In the data rows, 128 means zero.
Some points, one per row:
[140 168  93 135 181 135 139 129 123 156 117  80 105 139 109 127  77 154
 120 155 131 128 162 122]
[103  97 122 149 151 136 124 124 126 132 114  94 113 161  85 122 117 148
 144 157 150 166 122 133]
[115 132  96 148 163 131 110 122 109 138 102 105 147 123 108 146  97 139
 135 164 120 134 151 102]
[108 128 117 106 144  84 118 132  63 157 152  96  89 160 121 142 132 109
 119 149 132 162 130 142]
[106 159 142 159 134 184 134 136 126 120 126 126 148  75 130 140  94 191
 140 147  65 112 143 150]
[130 108  88 127 130  64 123 115  15 151 151  57 117 121 102 153 162 105
 109 155 147 105 136 143]
[133 153  82 126 127  98  92 133  62 141 157  99 110 125 112 114 116 138
  85 139 130 115 143 134]
[105 128 126 113  88 136  78 119  81 130 142 117 105 122 124 125 138 124
 119 102 137 114 102 137]
[122 135 144 132 145 177 143 137 126 140 117  98  82 131 108 142 128 128
 119  78 123 137 115 152]
[128 129  94 117 156 127 141 117  85 165 118  95 169 110 131 119 175 133
 152 124 104 119 117 124]
[102 128 176 152  93 111 114 119 122  86 115 119  93 174 130 155 114 120
 159  98 129 165 130 156]
[ 87 121 135 100 131 111 108 133 131 118 121  86 103 126 124 158 154 142
 132 122  83 121 141 114]
[159 123 133 127 130 142 113 124 131  80  96 156 178 119  96 142 153 146
  91  93 170 121 170 122]
[107 148 142 148 111 132 152 135  94 158 140 107 117  82 114 146 142  75
  91 107 121 115  74 187]
[133 158 143  82  88 118  91  80 137 121 123 132 151 103 112  84 167  94
 111 162 167  88 109 113]
[140 143 127 111 161 121 124 121 120 149 100  88  91 129 154 126 111 121
 120 120 130 144 149 129]
[128 135 151 157 103 115  77 115 129 127 122 134 160 121 130 151 120  93
  82 109 170 132 133 149]
[124 102 124 147  98  99  95 106 154 140 119  96 158 162 116 129 142 112
 131 137 190 147 155 157]
[109 134 110 105 139 122  93  83 159 145 170 155 158  74 106 103 122 126
 122 159 110 105 117  78]
[166 108 162 118 113 108  96 114 179 134 100 168 150 119 148 120 148  98
 125 100 135 154 125 119]
[154 108 102 112 135  91 156 152 149 140  97 141 145 163 164 107 141 140
  84 156 144 147 154 162]
[164 175 107 112 114  63 120 116 129 145 130 145 170 129 144  95 121  77
 122 163 115 150 119 130]
[129 154 159  97 104 152 130 115 159 100 106 158 159 118 143 117 119 130
  95 120 156 124 123 117]
[120  96 150 128 112 158 154 153 191 110 110 149 100 140 167 126 133 136
 115  92 102 167 146 138]
[122 185 142 138 107 160 101 139 148 100 130 132 149 109 144 118  68 133
  79  80 149 113 113  90]
[102 120 142 150 106 127 127 115 136 137 127  93 163 147  97 143 104 111
 124 125 195 171 104 159]
[127 120 124 120 141 145 150 135 122 106 131 131 142 133 144 137 112 135
 102 132 141 129 157 114]
[146 134 184 117 117 130 128 138 156 124 124 166 134 154 204 117 137  94
 135 112  81 175 112 103]
[145 163 139 106  93 102 114 104 153 117 164 163 140 133 130  77 138 127
 132 185 108  95 120 114]
[183 152 114 121 133 137 116 120 158 140 123 111 130 128 116  67  92 125
 110 127 158 162 113 143]
[158 106 118 143  89 117  86 118 117 144 138 123 105 105 181 145 132 114
 162  86 123 147  98 118]
[157 154 157 105 118 114  96  61 160 182 188 139 165  98  86 109 151  80
 148 159 154 111  78 109]
[148 113 133 113 137 150 126 111 174 109 164 163 105 133 135 113 153 185
 139 132 103 128 143  71]
[124 117 121 163 135 115 149 143 107 133 127 109 110 147 129 167 108 109
 138 121 144 131 154 133]
[123 127 134 138 118 144 130 139 153 140 130 101 153 100 141 147 121 121
 141 147  84  37 127 147]
[107 157 135 140 132 156  95 135 151 128 132 137 148 100 107 164 105 127
 115 101 139  86 111  82]
[ 96 113 120 129 152 124 118 155 167 138 104  79 128 112 111 182 121 121
 151 127  98  85 150  97]
[157 103 107 112 128 114 158 125 145 147  99 146 104 136 134 104 151 122
 148 113 109 106  97  87]
[153  48  89  93 117 100  99 136 107 115 142 157 131 126 155 137 170 111
 138  79 117  68 130  72]
[135  92 129 104 130 116  81 134 143 143 137 191 149 132 141 116 192 104
 129  95 134  99 103  94]
[140 125 131 111 117 108 142 131 101 155  97 121 100 142 142 156 175  61
 131  74 143 122 102 134]
[127 132 129 139 105 115 157 107 152 113 118 105 124 157 132 151 106 137
 159 119 154 127 124 163]
[150 158 137 129 143 104 134 132 119 176 139 123 133 112 114 127 168  75
 132  94 132 141  84 159]
[135 133 166 127 150 108 145 108 134 141 144  91  95 170 121 149 152 107
 156 102 139 148 115 174]
[140 167 129 147 132 136 132 125 148 139 116 140 165 111 140 137 111 118
 168  93 116 113 112 140]
[150 104 182 140 108 141 131 141 150 100  90 171 131 172 161 166 149 101
 161  44 157 156 127 149]
[160  97 171 139 112 117 149 132 146 112  93 161 140 148 101 188 183 113
  73  83 202 117 152 159]
[136 131 134 136 130 165 114 137 143 124 120 143 149 153 168 160 114 133
  96  28 166 144 131 120]
[173 157 180 155  96 132 111 109 179  69 139 168 130 162 156 115 133 130
 126  74 137 132 133 162]
[128 140 118 138 159 122 111 123 166 148 133 109 163 125 159 126 127 117
 139 119 128 146 157 115]
[122 131 109 120 158 154 115 151 146 104 153 159 162 113 126 110 138 134
  84 112 149 111 137  85]
[157 149 138  88 116 143 164 135 161  72 116 192 139 126 171  81 131 139
 129 142 114 141 123 108]
[133 160 119 100 132 134 151  97 189 144 173 137 146 112 139 111 121 155
 123 165  88 127 144 114]
[139 121 162 111  98 123 167 116 127 122  85 122 130 176 190 180 173 117
 112  83 182 178 131 172]
[150  99 123 123 166 123 127  96 153 140 118 128 153  89 157 131 124 112
 120 139 141 127 149 121]
[111 155 176 173 101 129 128 136 146 111 133  97 112 129 130 150 109 101
 151  84 138 154 137 180]
[105 160 127 123 107 148 165 154 174 102 156 141 121 116 167  52 109 177
 119 136  82 113 117 124]
23 more points follow, each with its number after it:
[152 119 108 102 163 105 135 165 114  98 145 123 163 106 150 130 109 126
 120 130  99 113 189 102] 0
[128 155 110 152 138 123 172 173 100  91  83 101 113 128 143 108  61 131
 114 157 114 167 163 126] 1
[114 102 136 128 108  99  91 143 121 148 166 100  83 142  93 125 120 121
 147  89 124 162 114 133] 2
[ 89 115 147 133 118 123 140 152 123 143 154 129 124 138  92 141 122 100
 146 132 105 172 120 160] 3
[147 166  88 104 135 111 127 126 115 145 144 118 128 112 126  96 107 150
 125 170 103 111 127 123] 4
[125  83 122 174 112 138 107 101 111 124 139 157 112 148 160 128 127 128
 151 142 125 130 127 111] 5
[ 87  88 156 134 160 156 173 159 136 136 124 157 105 146 100 182 154 151
 121 125 101 149 129 147] 6
[125  92  93 103 186 140 137 145 126 161 114 130 154 141 113 135 173 157
 119 146 124 150 166 103] 7
[ 80 137 138 177 157 135 105 142 147 134 108  90 125 128 119 183  70 141
 183 136  96 119 165 119] 8
[114  82 102 133 162 136 172 142 134 111  77 129 138 166 120 193 150 148
 146 146 113 116 187 117] 9
[137 145 146 113 116 148  85 124 118 132 123 201 129 146 163 145 161 112
 142  66 146 133 101  76] 10
[104 103 137 175 150 159 169 132 115 117 103 134 120 162 113 175 145 141
 160 117 132 121 137 123] 11
[107 164 128 154 165 176 144 136 106 154 109 101 147 125 117 165 157 110
 130  80 107 117 101 138] 12
[129 138 117 102 124 116 129 141 125 132 109 161 127 144 150 117 172 107
 121 128  85 134 107 135] 13
[129 131  96 163 130 110 144 151  81 149  71 141 147 131 143 191 145 126
 113 102 142 115 140 141] 14
[112 131 124 160 149 177 161 135 100  95 135 115 131 105 123 174 126 156
 120  86 118 136 130 147] 15
[116 115 142 157 113 109 175 132 118 119 122 163 117 132 129 157 146 108
 154 157 121 140 133 145] 16
[159 147 163 118  96 136  91 116  96  88 134 156 115 121 143 136 162  79
 101  65 162 124 108 132] 17
[113 109 131 166 142 129 138 142 120 134 101 125 107 139 145 145 131 114
 126 118 128 157 150 139] 18
[138 154 139 154 110 115  90 110 119 114 135 138  86 153 146 115 142 124
 145  94 115 171 123 116] 19
[143 141  98 135 127  64 139 117  81 147 128 103 102  99 126 147 165 105
 128 161 110 114 155 143] 20
[135 119 126 119 141 138 149 130  96 108 134 128 147 113 145 143 133 136
 135  96 109 141 133 148] 21
[ 80 135 142 157  99 124 171 129 127 116  71 129 141 141 134 183 119  77
 127 107 113 144  95 145] 22
Which three of these numbered points are nearest to each point below by angle, seen from the average point of the first points? Their numbers follow each, nearest first.
[125 168  99 111 130 130 117 139 147 168 137 110 152  96 121  85 101 104
 121 178  94 112 105 128] > 4 1 20
[166 126 160 136 120 135 134 140 124 108 131 130 140  94 144 142  92 127
 151 136 116 151 143 153] > 21 1 0
[110 132 109 136 141 175 109 104 137 127 135 110 184 104 126 155  83 145
 158 164  91 130 146  98] > 8 4 0
[ 98 140 122 118 152 173 160 143 158 157 134 122 143 102 121  98 134 145
 156 128 103 131  98 163] > 12 6 3
[137 128 102 114 150  81  89 104  67 160 161 110 151 136 107 118 160  95
 147 134 147 107 139 127] > 20 4 2
[126 104 117 126 130 139  73  87 164 168 107 105 156 120 131  98 136 108
 154  85 149 123  98 129] > 2 10 12
[130  80 135 113 134 164 138 138 189 117  96 161 178 157 132 156 140 169
 129 116 158 117 146 117] > 9 7 11
[131 131 144 181 115 135 113 129 151 107 125 107 128 130 118 113  98 134
 150 105 137 150 161 167] > 8 18 1
[116 126 170 160 134 165 155 169 134  97 141 147  98 159 140 114 121 147
 111 126 114 156 129 157] > 6 18 15
[140 148 189 105  80 119 122 132 172 113 114 131 106 140 164 105  88  92
 158 106 145 169  91 121] > 19 17 10
[125 120 123 110 130 109 134 143 155 101 131 145 167 107 157 147  91 124
 142 135 122 126 175 113] > 0 9 8
[ 93 113 193 168  57 147 163 159 138  82 137 122 123 171 159 142  98 123
 141 116  85 158 107 183] > 22 3 16
Here are 23 other points, each followed by its number:
[107 136 141 145 154 136 148 150 123 125 127 124  74 157 126 160 145 137
  93  96 126 151 130 146] 0
[141 154  89 148 164  98 115 105  87 162 133  94 147 116 110 135 129  93
 120 147 152 125 144 120] 1
[111 146 123 165 148 108 144 103 132 157 114 106 132 121 114 151 114 124
 159 147 121 113 126 110] 2
[ 97 145 128 151 145 155 109 153 173  95 141 146 159 101  89 144  74 154
 103 129 122 111 164 107] 3
[110 146 130 135 145  93 109 111 130 165 163 102 133 112  84 134 143 120
 110 161 123  89 124 157] 4
[117 118 152 132 105 152 101  71 131 133 135 107 146 125 110 126 129 127
 124 102 184 149  96 139] 5
[103 141 105  97 105 123 127  99 134 137 159 139 122 121 173  77 118 146
 103 187  74  97 125 104] 6
[151 131 141 103 136  93 126 110 118 148 135 120 107 146 136 130 159 129
 133 126 129  99 128 153] 7
[120 124 123 140 107 112 123 109 107 156 159 120 118 138 110 107 124 111
 154 149 129 133 130 126] 8
[108 104 112 120 144 122 102 140  80 135 192 149 107 141  98 122 143 144
  96 141 107 142 135 141] 9
[123 140 116 142 100 114 114  96  82 136 145 137 105 146 134 129 108 128
 138 130 123 143 105 113] 10
[138 107 114  83 150 144 169 119 135 111  98 146 112 147  81 137 157 183
 109 154 131 119 126  99] 11
[ 84 136 136 146 117 119 119 145 117 160 150 145 113 121  86 151 120 134
 136 130 100 131  87 132] 12
[101 143 141 142 116 148 142 162 105  96 118 150  84 137  95 102 100 147
 137 119 104 153  99 105] 13
[101 114 122 134 146 138 161 155  69 123 118 124  85 121 116 124 125 150
 143 129 109 108 123 123] 14
[129 145  96  98 123 134 128 146 105 163 114 131 117 110 172 107 131 139
 151 136 118 111 102 111] 15
[134 105  98 132 180 135 119 135 118 183 108 133 131 106 151 182 144 149
 139 119  95  81 133  70] 16
[128 120  81 132 165 140 149 100  91 147 150 150 117 114  95 156 156 141
 112 166 112  88 127  86] 17
[121 110  52 141 142 126 131 144  85 136 145 158 126 141 136 112 146 184
  93 150  99  75 147  99] 18
[143 115 166 118 109 140  86  76 127 130 166 169 143 137  99  89 215 105
 137 159 169  98 101 128] 19
[121 103 168  80 127 102 112 128 157 113 135 121  86 143 108 156 141 142
 135 151 106  98 145 120] 20
[110 147 146 125 129 120 149 125 129 146 156 124  98 117 115 112 175 144
 136 180  78  95 126 155] 21
[121 150 117 130 139 111 130 134  60 152 140  83  82 113 102 157 148 146
 114 142 153 106 137 153] 22
The same question for these:
[130 141 107 147 110 125 115 141 102 111 141 114 111 129 131 101 122 120
  68 115 141 110  99 153] > 22 9 18
[139 119 114 132 139  97 157 119 123 155  96 123 140 131 117 133 180 150
 164 147 109  70 128 156] > 7 21 2
[124 110 142 144  92 112 166 134 128  83 116 123  96 128 131  94  98 114
 129 152 135 185 124 170] > 13 8 14
[121 118 133 137 107 109 124 136 134 128 123  91 108 125 135  75 109 120
 156 135 140 161 144 159] > 8 13 14
[127 129  91 146 109 100 121  83  82 138 160 159 146 114 110 107 179 100
 155 184 116 103 114 129] > 8 19 17
[162 141 142  93 111  91 172 154 172 129 102 123 108 159 129  97  93  99
 128 140 133 129 130 141] > 20 7 13
[129 129 108 123 148 136 152 135 118 147 171  88 121 143 105 127 130 165
 120 180  96  98 141 129] > 21 17 18
[144 103 139 151 153 118 140 107 125 128 139 156 126 113 118 167 147 140
 141  99 112 124 142 118] > 16 17 2
[137 148  97 129 115  94 121 167 121 107 117 130 106 100 149 120 114 162
  79 149 114  90 166 162] > 18 22 6
[121 125 125 110 117  85 133  96 124 139 159  79 110  81  92 150 101 111
 111 166 112 139 136 155] > 4 22 8
[118 109 137 171 125 149 158 172 127  95 137  98 110 149 145 144 108 164
 108  93 134 169 141 186] > 0 13 14
[ 93 106 104 127 170 152 141 137 126 151 178  99 118  99  84 143 145 161
  96 160 108  97 135 153] > 4 17 9
